Each row of Y is roughly a mix of the hidden directions of one of several groups; some rows fit no group.
Y (104 x 10):
[[ 19.2  19.5 -21.3  -8.4 -36.9 -26.7 -32.3  -7.5  19.3   4.7]
 [-30.3  26.1  17.1  45.1  -4.7  12.3 -13.4 -21.0   2.4 -10.8]
 [  4.2 -18.8   6.2   3.0 -10.1   3.4  34.2  25.4 -50.0  -0.6]
 [-10.0 -29.7  -5.2  15.7  -2.8 -44.9 -25.0   9.8  13.2  25.9]
 [ 44.8  -9.1 -18.2  18.4 -12.6  -2.7 -25.6 -33.2  -5.3  11.7]
 [ 27.1  -3.7 -23.4   3.9 -24.5 -10.3   7.0  25.6 -45.6  -6.8]
 [-11.7   7.5  15.5   4.5  17.5  -0.8 -51.9  -1.7 -30.2 -21.9]
 [-36.6  -5.8 -38.8  12.1 -23.4  -9.2  -1.6  21.5 -25.4   8.9]
 [-15.6 -13.1  -7.9  -1.2  40.5  19.5  -6.1   2.1  19.5 -43.9]
 [ -8.9 -12.6 -12.4  25.2  18.6 -38.2  14.4  18.7 -22.5 -30.8]
 [  5.2 -32.3 -46.3 -36.1   6.0  -2.3   7.6 -12.5  -4.4   7.3]
 [  9.5   1.1  -9.3  18.6  10.7  45.6  -9.5 -13.3 -25.7 -34.5]
 [-21.8 -12.6 -21.1  40.0  -4.5 -12.3   6.2  -3.5  35.1  26.8]
 [ 39.2 -13.8  -6.8 -36.6  35.5  -6.7 -10.2 -11.9  -5.9 -12.0]
 [-28.6 -25.5  16.6  -5.9 -27.1  -9.8  14.7 -12.4 -36.1 -23.9]
 [  0.3 -18.6  23.9   4.4  27.9 -16.5  30.8  30.0 -30.2   9.8]
 [ 15.7 -19.4 -20.8 -39.3  -9.8   0.3   7.8  22.9 -20.7  33.7]
 [-15.9  11.0 -30.2  33.4  -1.8  19.0   4.3  36.7   7.8  25.5]
 [-17.6  15.4  19.2   9.8  43.7 -11.5  -4.6  13.7  38.2 -11.2]
 [  2.7 -35.1 -20.6 -34.6   9.0  25.0  12.2  11.6 -21.5  23.0]
 [ -2.3  -5.6 -39.5 -27.8 -23.5  19.8 -15.9  -7.1 -26.4  22.9]
 [ 30.1  -6.5 -19.1   3.0 -38.0 -14.6  -1.8  27.9 -32.9   1.4]
 [-33.2 -35.4 -20.7  -6.1   1.9  -4.7 -15.2  39.5   3.1  14.3]
 [  9.9 -10.9 -10.1 -14.5  43.0  -9.5  35.2  23.2 -23.5   7.0]
 [ -4.5  -3.1  19.9  16.4  13.7   6.6   5.5 -24.4  22.6 -52.8]
 [ 52.1  -1.5  13.3 -13.5  19.4  25.2  -1.8  -6.6 -13.9 -22.8]
 [  1.1 -30.9 -12.7  -8.8 -34.0  19.2 -30.4   7.2  16.5  29.5]
 [ 17.3  35.6  15.8  31.2  24.2   9.9 -18.1 -18.9  21.5 -14.8]
 [ -4.2   8.4  16.3  13.4  12.7 -20.4   2.7  43.7 -41.5   9.9]
 [-14.4 -17.2  21.2 -13.5  50.1  12.0  24.0   3.1  19.0 -10.6]
 [ 19.4  -5.8  17.1 -19.2  12.9 -23.2 -47.1 -26.0  11.8   6.5]
 [-34.5  28.0   8.3 -14.4  41.8   8.5   7.7 -15.8   9.5 -19.4]
 [ -0.1 -20.2  -3.1 -19.4 -12.2  30.3 -11.2 -48.2  10.6 -20.6]
 [-41.5 -22.7 -25.7  14.8 -10.3 -28.8  20.1  11.3 -15.9  -1.9]
 [ 18.5   8.7 -22.1 -12.5  11.6   7.4  12.9  31.1  13.0  47.9]
 [ 10.9   7.8  -6.3 -15.0 -35.4  17.6  31.4  13.1   6.4  40.4]
 [ 13.9 -19.6 -21.9  46.5  31.0   3.2 -21.1   0.3 -13.4  -5.2]
 [  0.6 -20.8 -28.2 -13.4   9.5  38.8  16.9  11.9 -35.6 -12.5]
 [ 18.8  -6.5 -41.4 -12.6 -20.7  20.7  28.7  16.3  -1.5  25.1]
 [-21.9  27.3  25.5  -2.8 -29.4 -20.2  19.9  33.7  12.4   2.9]
 [-13.9  44.8   4.6 -19.9 -17.7  -7.9  14.6  -6.1 -32.8 -23.2]
 [  5.2  17.0  50.1 -20.7   0.1 -18.4 -28.1  -7.4 -19.8  -4.2]
 [-46.6  -2.8   7.0  27.7  19.8 -14.0  -0.8  18.4  30.3   2.2]
 [ 34.9   8.8  22.6  14.0  11.1  -1.0   6.6  23.4 -37.4 -27.0]
 [ 17.9 -16.7  -5.0   1.6  -5.9  27.6  26.0 -35.1  32.2 -22.1]
 [ 29.2   3.4 -14.5   9.9 -51.0 -18.8 -17.3   7.4  -9.9 -16.6]
 [ -2.4 -45.4 -43.2  -7.9  14.0  16.8  -2.8   0.4 -12.4  14.3]
 [ -9.4  51.2  -8.6  -6.5   9.3 -10.6  12.0  26.5  31.2  -0.1]
 [ -5.5  24.1  23.3   5.0  -0.5 -42.5  23.2  26.0  18.5  17.4]
 [-28.5 -16.1  -0.2   1.7 -11.9 -22.2  53.8 -11.7  -4.8   9.5]
 [ 54.1   8.1   0.8 -17.5  23.0  25.6  -9.7  -8.8  12.2  -7.2]
 [ 20.6 -40.6 -40.9  -2.3   3.9   9.8 -23.3  19.7   3.3   6.4]
 [ 25.4  16.3  35.7 -13.9  -6.0  11.3  31.3 -14.9 -30.2  14.0]
 [-15.4   7.8 -41.0  -1.3 -32.9   8.5  -1.7 -15.2  36.0  13.5]
 [ 12.1 -11.5  15.3   4.1  28.3  16.8  32.0  32.3  -8.4  33.1]
 [ -9.8 -40.9 -26.0  -1.8   3.3 -23.2  19.6  24.9 -17.3  23.4]
 [  9.6  18.1 -33.4 -33.4 -21.5  -9.4 -23.9 -30.7  10.2  -5.1]
 [  5.1 -17.4 -17.7 -37.0  35.0  -4.8   5.6  37.5   5.7  10.9]
 [-15.2  26.7  -1.5   3.3 -20.3  -4.8 -14.7  46.6 -20.4 -25.5]
 [  5.1  11.5  -9.1  21.4 -39.7  41.7   0.7 -17.4  10.5 -20.6]
 [-39.7  25.1  16.5   9.3 -28.8 -13.7 -12.9   5.0  16.5  28.2]
 [-16.5  -0.9   6.9  25.4  33.0  22.5 -30.5 -18.0  29.5 -12.8]
 [-34.0   3.3   7.6   4.3   5.1 -11.8   1.1  58.2   6.9   0.1]
 [ -4.1  36.4  15.0  -2.6 -22.7 -35.7 -35.0   0.6  -8.8 -13.3]
 [ -5.3 -29.4 -20.6 -17.8  31.9   3.3 -30.5 -16.3  24.8  19.2]
 [ 32.2  24.0  -8.3   2.5 -20.0 -41.1   9.8  16.6 -26.2   2.0]
 [  6.7  47.3  27.9  27.1 -19.6  -5.2  14.9  13.4   3.2 -15.2]
 [ 11.1  28.3 -27.1 -19.8 -33.8   6.5 -37.8   2.4 -12.8   3.2]
 [-18.5  12.7   0.8  26.0 -43.5  10.9  33.6 -20.9   7.5  -6.0]
 [-21.1 -20.5 -19.4  -5.7  -1.4 -10.1   1.5 -23.0  42.3  33.8]
 [ 17.3 -38.7 -26.6  -2.0  15.9 -12.9   7.0  16.3 -38.3  11.5]
 [ 12.9  14.6 -22.9   7.4 -25.5  -2.0   7.2 -22.8 -46.9  21.6]
 [-15.4 -14.5  16.0  30.8 -41.0  27.5 -16.3  -7.5  -3.8  20.5]
 [ 15.5  36.6  11.3  36.2 -28.0  25.4  -2.6  15.8   1.7 -12.0]
 [-13.7  14.4  17.5  -1.3  -0.2  37.4 -32.6  15.0 -15.6  34.8]
 [-38.4 -16.5   7.7   8.5  -8.7  26.5  -3.7 -35.4  30.2   2.5]
 [-30.2 -12.1  31.3 -20.6  -8.8 -20.7 -19.1 -35.1 -10.5 -13.2]
 [-13.6   8.3 -47.9  -4.4 -14.9  -8.8   2.1  15.7  22.9  34.7]
 [ 12.5  31.3  -1.8  21.0  10.3 -26.1   3.3 -47.3   9.9 -11.6]
 [ -9.6   5.2  32.1  31.8  24.2  -2.3   8.8  -9.5  23.1 -37.3]
 [-19.0  -6.6 -30.3 -23.6  -0.7  12.8 -37.8 -28.6  20.6  11.3]
 [ 12.6   7.4 -36.2  25.7   6.8   8.6  17.4  33.0  17.4  29.0]
 [-21.7  -1.1  22.4  18.6  -0.9  15.3  -6.0  28.6   4.3 -49.2]
 [-40.3 -11.7  14.4  39.0   6.7 -14.4  12.3 -25.3   6.6 -16.5]
 [-19.3 -12.1 -12.7  -4.9 -33.3  22.7   4.9 -45.9  19.4   3.3]
 [-12.2  36.5   9.1  32.2 -35.0 -12.2 -27.5   4.8   2.1  -9.3]
 [ -8.9 -19.6  36.8  22.9   2.9   6.0  14.8  41.5  -2.8  22.6]
 [-26.7 -32.1  -6.6 -10.0  11.4  11.4 -29.2  33.2 -22.1 -16.0]
 [-48.1  -8.2  -2.7 -12.4  -3.9  19.4  -7.2  41.2  10.3  -7.6]
 [ 29.8   3.5  -7.2  36.9  -3.6  13.5   6.0 -36.3 -26.2 -17.4]
 [ -9.5  -0.1  11.7  48.5  41.4   1.3  -0.8 -12.2  19.6  -3.5]
 [-14.8  -2.0 -22.1 -22.2  14.2  11.2  23.8  -6.5  41.9  30.9]
 [-20.5 -29.3 -19.5  -1.2  22.2  45.9  -4.8 -13.2  -8.5 -17.8]
 [  9.2 -12.8 -23.4 -19.0 -12.9   7.0  38.8  21.1  -6.3  38.6]
 [-25.9  12.6   6.7 -21.3 -38.1  -9.0  28.1  16.0  23.8  19.4]
 [ -3.8  -6.9   8.8  25.1 -38.0  18.2   5.3  16.8 -43.2 -11.4]
 [ 15.6 -20.0  -1.5  16.6   8.8  12.2 -14.2 -27.9 -42.8 -29.7]
 [  2.8  25.1  12.8   5.4   7.3 -32.2  45.6  -0.8  20.2  21.0]
 [ -2.9 -10.2  -6.4  -3.9  -0.4  10.6  15.9  24.3 -39.7  46.3]
 [ 21.5   7.7  34.6  -2.2  -3.4 -35.6   9.8  -7.5 -37.6 -16.8]
 [  0.0 -12.8  -6.6 -52.1   8.4   7.9  16.0  28.8 -11.7 -23.7]
 [  5.8  23.1 -41.6 -18.9 -28.6  -5.8 -23.2 -22.5 -15.2   8.0]
 [ -8.1  37.6  -1.9  -6.2 -27.3 -22.4 -16.5  36.9 -10.6  18.2]
 [ 12.1 -18.1 -50.5  14.0  -6.3  -1.6  34.7  11.1  -2.5 -15.8]]
Here is one row from each group, named. Which group is each of the other rows in?
[ 35.6  -5.0  19.4  -8.3  24.3  34.8 -15.5  -3.6 -25.8 -19.8] => B
[-27.0 -20.5  40.7   6.7  -1.2  27.6  14.6  16.1   2.2  27.4] => W
[ 22.9  44.1  20.8   1.6  20.3  23.5 -16.5   9.7   2.5 -24.5] => K

[ 18.1  12.6  -5.7  -5.0 -32.2 -22.0  43.2 -10.9   6.1  27.6] => K
[-31.9   7.9  13.0  -2.8  42.1  23.7  21.6 -24.0  -5.7 -13.5] => W
[-13.7  -7.5  10.3  -8.5  -7.1 -48.2  -8.1  11.1  29.3  31.7] => K
[ 40.1   2.2  20.1  11.9  20.3 -12.6  40.0  10.5  13.5 -15.0] => B
[  7.7  17.6   1.7  -9.9  15.2  39.5 -40.3   0.3  16.0  26.5] => B
[ 20.0 -11.6 -13.5 -16.0   9.7  -3.2 -53.6   1.1  21.1  21.1] => K
[-20.7  15.1  22.8  37.8  35.2 -11.5  14.7 -13.3  12.6 -18.0] => K
[  0.9  17.7  41.3  -8.7   5.8  23.0 -10.5  -4.7  27.7  35.9] => B
[ 39.3 -34.0  -4.4 -23.9 -34.2 -10.2   3.8   1.2   9.5  13.2] => W
[ -6.9 -10.0  -2.8  20.7 -32.9 -14.4  26.1  -7.1 -23.9 -40.9] => B
[-16.8  16.2  10.4   3.8   0.9  -9.8 -35.4 -33.0  38.7 -15.7] => B
